In the rows, 128 means zero.
One turn moves every row onto another: examples first, then more rows asked:
sepo: [120 125 129 118 154 141 117 147 128 123 147 101 168 115 121 135 155 127
 136 110 163 131 132]
zub: [101 125 152 141 136 116 127 139 165 100 148 107 144 122 135 123 143 148
 117  97 123  96 132]
lerur: [134 128 133 144 143 121 173 109 170  95 122 108 131 146 126 106 123 116
 136 130 112  87 143]
dezu: [ 98 126 150 129  95 124 174 159 159 135 131 129 108 127 150  95 116 122
 114 138 143 120 123]
mugoz: [146 115 164 122 130 111 140 131 146 114 105 117 111 155 133 117 116 115
 125  79 123 100 147]
lov: [160 148 121 116 155 149 152 112 123 106 120 114 135 141 102 110 163 124
 155 171 134 141 142]
Rotid: [140 143 143 141 137 118 163 107 165  84 123 118 114 151 118  99 146 140
 135 155 100 100 141]
dezun: [112 147 146 131 127 109  93 126 147 159 114 132 114 132 121  94 130 111
 140 156  83 148 112]
dupof: [116 142 133 119 135 122  94 127 136 174 115 124 131 128 119 103 125  94
 147 148 105 156 113]
Dizi: [172 141 158  96 137 133 120 138 101 117 105 125 105 152 108 117 164 131
 142 125 135 153 145]
zeloz: [104 122 139 120 105 134 173 164 149 148 129 124 123 123 148 102 113 104
 121 136 163 129 125]
tepeg: [114 145 151 115  96 131 158 161 134 130 130 140  97 127 137  91 151 143
 122 174 141 150 121]
dit: [115 149 139 122 133 116  91 126 138 165 116 130 121 130 119  98 135 104
 145 158  94 159 113]
Zelu: [105 134 140 135 130 111 101 123 158 169 115 124 128 130 129 101 108  90
 139 133  95 135 115]
Taseb: [107 138 160 136 131 115 116 139 153  89 149 116 130 125 127 116 168 168
 118 120 110 109 130]
luki: [119 149 154 125 137 129 108 142 128  95 148 117 132 122 116 117 186 169
 129 140 122 135 131]
rekem: [104 137 160 127  88 123 166 159 155 128 131 137  94 128 145  89 134 140
 116 156 129 129 121]
lem: [124 141 139 115 150 141 107 144 114 111 148 109 154 116 114 128 180 151
 137 136 149 149 132]
Sozup: [163 141 171 109 126 117 122 133 121 103 105 129  89 156 116 109 160 148
 131 125 109 134 145]
biz: [114 129 132 108 110 146 164 164 130 153 129 127 126 120 138 106 130 108
 130 150 172 150 123]
liroz: [157 115 147 109 141 128 139 137 128 130 104 110 129 148 128 128 118  98
 136  78 153 118 148]
rif: [112 135 134 128 136 117 100 127 148 175 116 123 135 129 125 103 112  86
 144 136 105 145 115]
susip: [153 153 136 126 144 132 153 111 139  87 122 121 116 148 107 102 167 143
 145 175 109 128 141]
fuz: [149 128 176 122 120 106 133 133 142 100 105 125  91 158 129 107 138 140
 122 100 103 108 146]
nagep: [117 139 141 105 103 145 158 165 124 142 130 133 114 123 133  99 148 126
 130 170 160 160 124]
Putum: [106 141 145 134 127 106  99 125 158 159 116 131 119 133 129  95 117 104
 137 142  83 136 114]
povan: [140 123 116 135 154 134 171 111 155 113 120 102 149 142 120 117 119  96
 145 128 142 102 143]
sarak: [169 127 146  96 145 137 127 138 105 132 103 115 126 147 117 124 142 107
 144 105 158 145 148]
futi: [107 117 138 132 147 128 128 142 149 117 146  99 166 118 130 132 137 126
 128  90 151 106 134]
Vafun: [153 133 112 121 160 148 164 113 132 116 120 103 153 141 109 117 139  98
 155 146 152 130 145]

dupof goes to dit
Taseb goes to zub
And these:
susip goes to Rotid
dezu goes to zeloz
sarak goes to Dizi

One turn moves every row onto another: examples first, then more rows asked:
ziru: [136 159 143 124 109 144 123 124 131 115 153 142 155 126 123 135 132 134
 171 135 140 139  99 130 116 141 129]
durib: [123 111 164 140 115 120 117 142 146 132 133 121 111 134 122 132 121 164
 152 158 144 117 131 109 169 137  68]
Reto: [146 127 151  92 137 156 117  97 120 143 127  72 124 142 122 152 119 124
 105 140 132 154 120 120 147 148 103]
lolaz: [132 126 153 113 127 158 130 117 125 142 124 150 121 134 141 123 131 111
 129  89 134 158  88 121 127 148 135]
tuzo: [149 123 140 146 176 109  93 130 130 151 131 128 141 170 134 125 148 151
 146 139 147 120 154 136 135  94 119]
bav: [120 106 132 141 109 100 108 141 128 171  76 140  88 143 125 124 111 131
 123 136 130 113 124 143 138 153  84]
let: [137 133 141 139 100 125 110 133 114 147 144 103 111 151 155 161 101 111
 149 183 146 126 164 145 121 126 120]
Tasod: [102 123 136 132 137 120 131 146 140 145  98 154 139 121 127 139 115  99
 117 151 100 130 149 135 167 121 157]
zib: [128 119 138 104 146 138  91 144 118 182 152 151 171 147 129 162 127 161
 135 129 111 121 136 132 113 164 134]
zusen: [160 115 138 112 150 146 126 164 109 141 129 122 123 141 143 154 108 154
 129 127 139 158 149 167 152 145 107]
Mog: [152 127 152 101 133 157 120  98 119 134 131  71 123 149 131 161 122 118
 115 140 125 150 130 110 144 145 110]
galu: [134 111 166 116  92  89 119 103 156 168 100 119 110 132 130 154 146 137
 128 150 141 153 101 111 137 123  98]
zokes: [ 98  94 154 125 159 104 110 122 122 188 138 125 112 149 150 165 108 115
 121 136 133 141 143  92 101 160 118]
vek: [158 131 132 127 121 131 103 141 112 172 127 158 138 115 151 159 109 138
 107 157  97 126 151 172 120 143 120]
fotub: [149  94 156 165 170 106 121 106 136 165 101 130 134 157 149 144 112 137
 103 141 102 138 136 137 122 108 117]
lubu: [109  97 149 127 157 105 112 116 115 180 135 117 112 150 153 166 114 102
 122 135 132 137 147  86 103 152 128]
zimam: [131 105 171 119  92 114 121 104 161 163 105 130  95 137 134 148 143 126
 127 127 145 146  91 102 125 127 102]
Domag: [131 142 126 123 127 116  73 107 123 145 179 131 145 120 132 152 143 130
 123 168 141 109 153 123 128 141 113]
Kel: [104 132 144 137 140 110 141 142 150 128 101 139 157 124 116 161 125 117
 132 166  90 147 149 122 144 128 146]
Diviv: [100 134 136 162 137 128 142 143 120 146 139 170 121 114 142 122 106 109
 138 137 136 136 117 111  93 137 116]
gimu: [153 117 120 121 119 121 109 100 137 171 121 101 147 139 131 173  89 122
 111 126 134 139 114 162 140 173 129]
buruk: [137 132 137 154 164 100 105 125 129 171 106 121 143 164 130 134 124 140
 147 168 125 115 147 137 102  94 120]
tago: [116 119 133 147 105 103 117 115 158 150 137 130 148 126 101 145 108 152
 154 152 142 100  91 106 125 152  95]
tofod: [146 130 148 127  89 118  92 112 166 159 107 135 132 148 120 148 162 161
 129 128 118 126 112 131 145 162  91]
Lol: [114 102 151  94 128 144 119 125  96 153 160 129 140 144 139 142 148 139
 103 159 152 165 136 127 120 112 128]
nuv: [103 125 142 136 137 129 139 155 158 120 120 142 156 147 122 152 139 128
 137 141 120 157 154 132 169 129 149]
Meru: [126 108 127 153 108 107 108 140 129 141  97 151  80 137 130 122 112 124
 132 130 137 105 122 139 123 152  80]
dola: [ 96 103 124 139 122 111 109 118 125 141 122 143 102 138 111 111 146 123
 113 130 155 113 109 100 115 141  84]
zeran: [138 138 151 123 120 147 136 117 125 158 100 150 121 123 141 134 107 104
 131 110 102 143  88 131 103 153 134]
mami: [133  96 153 160 166 140 116 111 140 154 119 126 148 189 139 128 141 152
 104 128 116 143 139 134 126 115 114]
Zuf: [157 122 117 135 117 123 113 100 140 171 128 102 156 143 136 179  95 115
 112 125 132 132 120 149 136 168 140]
Niti: [ 84 113 144 117 135 142 124 148 129 124 110 143 146 155 116 129 134 114
 128 147 105 136 146 128 159 131 156]
Lami: [103 111 137 156 108  89 114 123 154 167 131 138 148 126 111 146 108 156
 142 166 139 102 110 111 137 149  93]
semu: [133 136 135 149 145 160 101 146 137 178 135 126 109 164 159 153 122 120
 117 113 127 124 171 118 128 167 107]
novaz: [131 133 146 127  99 116 100 131 117 149 148 110 109 143 153 158 108 121
 148 189 156 132 159 151 121 123 113]
lozam: [114 123 146 149 145 137 126 150 109 116 148 174 112 129 145 120 118 123
 154 120 129 133 127 119 112 153 111]
mor: [ 97  98 131 123 130 108 102 117 122 160 111 136 109 146 108 109 154 132
 103 126 148 117 114 103 142 148  86]
vobe: [147 123 153 132  89 128  94 109 166 159 110 150 119 144 126 147 148 144
 132 111 111 118 100 123 124 163  97]
Pufe: [115 124 116 111 159 122 130 122 107 179 130 118 168 120 112 156 117 138
  99 158 127 145 119 119  96 140 120]
Bag: [153 158 150 130 114 121 136 124 132 129 138 140 134  96 136 147 111 118
 168 147 138 143  99 130 120 122 128]
levuz: [114 130 145 104 140 118 113 147 142 131 101 147 147 146 117 150 153 118
 145 127 105 144 146 130 161 135 164]
kurut: [150 116 152 142 140 125 113  98 138 181 112 112 153 155 136 130 106 135
 120 157 129 114 116 148 145  84 140]
puf: [138 127 169 104 145 143 136 155 120 192 129 122 110 120 154 158 108 133
 127 157 144 155 145 118 131 103 120]
lepa: [155 109 160 123 149 139  93 102 125 149 125 113 154 172 129 124 125 152
 135 145 108 108 124 144 150 102 132]
Sosup: [133 134 120 130 134 119  81 106 116 141 181 123 149 125 134 153 140 118
 124 158 141 105 155 110 133 142 125]
vitul: [126 131 147 145 152 155 100 148 143 182 136 132 102 156 156 150 116 132
 117 118 129 128 168 120 132 170  96]
fibin: [105 147 141 118 128 125 134 147 153 158  83 135 141 137 121 149 138 102
 130 152 112 150 144 127 145 116 160]
Zilo: [140 123 158 138 110 124 125 135 154 125 132 119 107 124 117 139 110 152
 162 144 153 115 110 109 156 132  77]

Diviv goes to lolaz
Tasod goes to levuz
And these:
tago goes to dola
Domag goes to zokes
Sosup goes to lubu
buruk goes to mami
galu goes to durib
Pufe goes to Lol

